In the data rows, the value 128 means zero.
Some points, one per row:
tensor([148, 104, 102, 101, 115, 120, 128, 139, 166, 147, 146, 123, 120, 105, 148, 091, 131])
tensor([104, 125, 128, 102, 091, 096, 113, 129, 134, 109, 109, 128, 120, 115, 147, 098, 119])
tensor([154, 142, 124, 177, 120, 162, 127, 114, 154, 119, 121, 103, 171, 136, 097, 103, 136])
tensor([127, 095, 110, 164, 107, 161, 145, 117, 170, 130, 090, 149, 123, 102, 077, 072, 122])
tensor([134, 095, 148, 103, 109, 128, 123, 126, 109, 112, 106, 146, 137, 112, 115, 124, 135])
tensor([115, 137, 143, 131, 133, 115, 114, 138, 122, 108, 132, 137, 124, 123, 131, 092, 140])
tensor([141, 125, 107, 154, 125, 152, 101, 106, 114, 117, 126, 101, 144, 166, 113, 122, 144])
tensor([121, 147, 126, 096, 105, 102, 105, 147, 072, 128, 158, 127, 161, 134, 162, 150, 133])
tensor([123, 093, 128, 120, 136, 161, 134, 134, 142, 123, 151, 088, 156, 135, 130, 117, 114])
tensor([156, 150, 116, 103, 137, 137, 112, 113, 096, 136, 174, 136, 142, 109, 107, 140, 139])
tensor([095, 128, 139, 162, 110, 150, 132, 135, 141, 153, 104, 128, 125, 127, 106, 128, 105])
tensor([072, 133, 121, 078, 113, 122, 149, 154, 166, 144, 125, 134, 132, 111, 103, 126, 113])
tensor([083, 107, 127, 113, 087, 081, 119, 171, 135, 162, 097, 137, 118, 109, 179, 141, 101])
tensor([112, 091, 139, 134, 110, 125, 122, 144, 149, 126, 148, 134, 106, 150, 141, 118, 140])
tensor([093, 132, 093, 120, 159, 111, 132, 121, 131, 150, 112, 144, 091, 126, 108, 107, 130])
tensor([120, 117, 163, 092, 121, 154, 143, 111, 164, 133, 104, 127, 111, 137, 105, 148, 128])
tensor([150, 137, 096, 151, 124, 169, 146, 105, 170, 134, 113, 140, 105, 121, 075, 069, 138])
tensor([143, 101, 121, 150, 126, 121, 120, 124, 155, 118, 134, 106, 103, 135, 145, 139, 096])
tensor([111, 142, 146, 126, 122, 144, 134, 120, 116, 152, 112, 124, 107, 115, 125, 097, 131])
tensor([110, 094, 106, 115, 110, 138, 115, 150, 137, 152, 104, 115, 092, 122, 132, 100, 108])
tensor([164, 140, 110, 103, 149, 139, 127, 138, 136, 094, 169, 154, 192, 115, 173, 152, 121])
tensor([074, 108, 135, 120, 110, 119, 119, 177, 133, 125, 091, 169, 125, 146, 092, 092, 141])
tensor([134, 138, 132, 136, 130, 115, 121, 168, 100, 157, 122, 103, 170, 142, 108, 135, 150])
tensor([149, 173, 108, 159, 136, 125, 102, 113, 079, 110, 195, 137, 149, 148, 201, 177, 132])
tensor([085, 090, 131, 114, 137, 136, 101, 118, 116, 166, 083, 133, 121, 117, 114, 142, 110])
tensor([140, 129, 125, 120, 160, 124, 129, 179, 111, 119, 105, 122, 131, 170, 113, 137, 101])
tensor([056, 091, 116, 091, 103, 124, 159, 145, 128, 156, 120, 108, 116, 113, 131, 113, 055])
16 more points follow, each with its number after it:
tensor([108, 123, 119, 111, 133, 127, 123, 120, 149, 164, 135, 176, 157, 126, 143, 141, 092]) 0
tensor([151, 147, 140, 125, 122, 112, 136, 074, 088, 147, 102, 122, 119, 139, 120, 124, 166]) 1
tensor([151, 148, 119, 122, 166, 114, 156, 097, 102, 116, 141, 147, 124, 159, 130, 145, 140]) 2
tensor([107, 128, 122, 135, 118, 112, 124, 149, 155, 189, 087, 147, 150, 126, 119, 098, 125]) 3
tensor([163, 155, 133, 163, 155, 143, 143, 145, 126, 135, 135, 096, 150, 120, 135, 121, 105]) 4
tensor([124, 117, 156, 083, 139, 114, 079, 133, 121, 110, 161, 113, 137, 117, 158, 156, 129]) 5
tensor([113, 126, 129, 126, 082, 103, 110, 142, 107, 113, 148, 108, 136, 118, 137, 127, 124]) 6
tensor([109, 131, 131, 110, 119, 125, 115, 132, 121, 146, 100, 134, 139, 125, 074, 183, 101]) 7
tensor([093, 134, 133, 144, 080, 118, 115, 107, 149, 129, 139, 125, 125, 126, 108, 134, 130]) 8
tensor([085, 128, 166, 099, 125, 129, 115, 134, 160, 126, 169, 145, 114, 161, 173, 120, 070]) 9
tensor([099, 137, 139, 163, 134, 131, 122, 139, 138, 151, 126, 085, 135, 118, 114, 068, 131]) 10
tensor([131, 131, 128, 124, 134, 118, 127, 159, 122, 137, 130, 169, 103, 117, 123, 093, 156]) 11
tensor([153, 133, 126, 151, 136, 117, 138, 158, 142, 114, 132, 110, 117, 121, 115, 135, 144]) 12
tensor([145, 137, 115, 159, 111, 103, 145, 107, 152, 137, 142, 140, 171, 126, 132, 121, 128]) 13
tensor([116, 123, 125, 149, 119, 149, 141, 092, 116, 142, 129, 101, 120, 117, 129, 128, 102]) 14
tensor([169, 127, 126, 164, 153, 146, 152, 145, 152, 123, 144, 144, 105, 130, 053, 112, 114]) 15
Which of these numbered points is nearest to each point below, looking only along the 2 directions in which the first points spread most? Its number follows each.
tensor([150, 158, 152, 159, 110, 175, 131, 091, 106, 122, 085, 114, 135, 125, 124, 134, 132]) > 13
tensor([135, 123, 155, 103, 107, 155, 112, 158, 152, 147, 113, 093, 123, 140, 102, 146, 090]) > 8
tensor([138, 110, 108, 157, 157, 116, 127, 128, 128, 106, 143, 081, 125, 115, 127, 088, 114]) > 12
tensor([122, 131, 128, 127, 135, 163, 111, 122, 142, 128, 127, 112, 131, 117, 109, 129, 111]) > 14
tensor([119, 107, 141, 140, 118, 121, 126, 119, 150, 109, 136, 107, 134, 107, 110, 128, 134]) > 14
tensor([112, 098, 108, 112, 097, 153, 121, 140, 153, 167, 092, 139, 124, 130, 138, 107, 100]) > 3
tensor([137, 207, 181, 112, 170, 084, 141, 204, 066, 080, 191, 155, 142, 160, 211, 229, 172]) > 5
tensor([143, 148, 125, 123, 141, 138, 138, 126, 112, 107, 131, 148, 146, 109, 117, 135, 117]) > 13
tensor([172, 175, 125, 168, 164, 200, 166, 100, 129, 112, 117, 123, 081, 150, 068, 088, 140]) > 15
tensor([138, 120, 128, 117, 101, 138, 138, 178, 088, 110, 118, 132, 150, 111, 142, 150, 124]) > 6
tensor([150, 112, 128, 130, 151, 173, 153, 086, 110, 140, 114, 131, 113, 124, 107, 075, 170]) > 15
tensor([134, 140, 122, 113, 143, 109, 084, 161, 103, 090, 159, 151, 143, 127, 201, 154, 153]) > 5
tensor([142, 155, 122, 074, 119, 108, 151, 153, 085, 118, 150, 146, 169, 115, 187, 184, 086]) > 5
tensor([118, 122, 119, 133, 124, 149, 122, 150, 126, 137, 123, 120, 152, 125, 098, 157, 122]) > 14
tensor([102, 121, 101, 113, 100, 146, 121, 116, 138, 109, 100, 077, 151, 135, 131, 127, 090]) > 11
tensor([163, 145, 120, 142, 109, 141, 139, 077, 103, 104, 149, 137, 145, 131, 107, 132, 143]) > 4
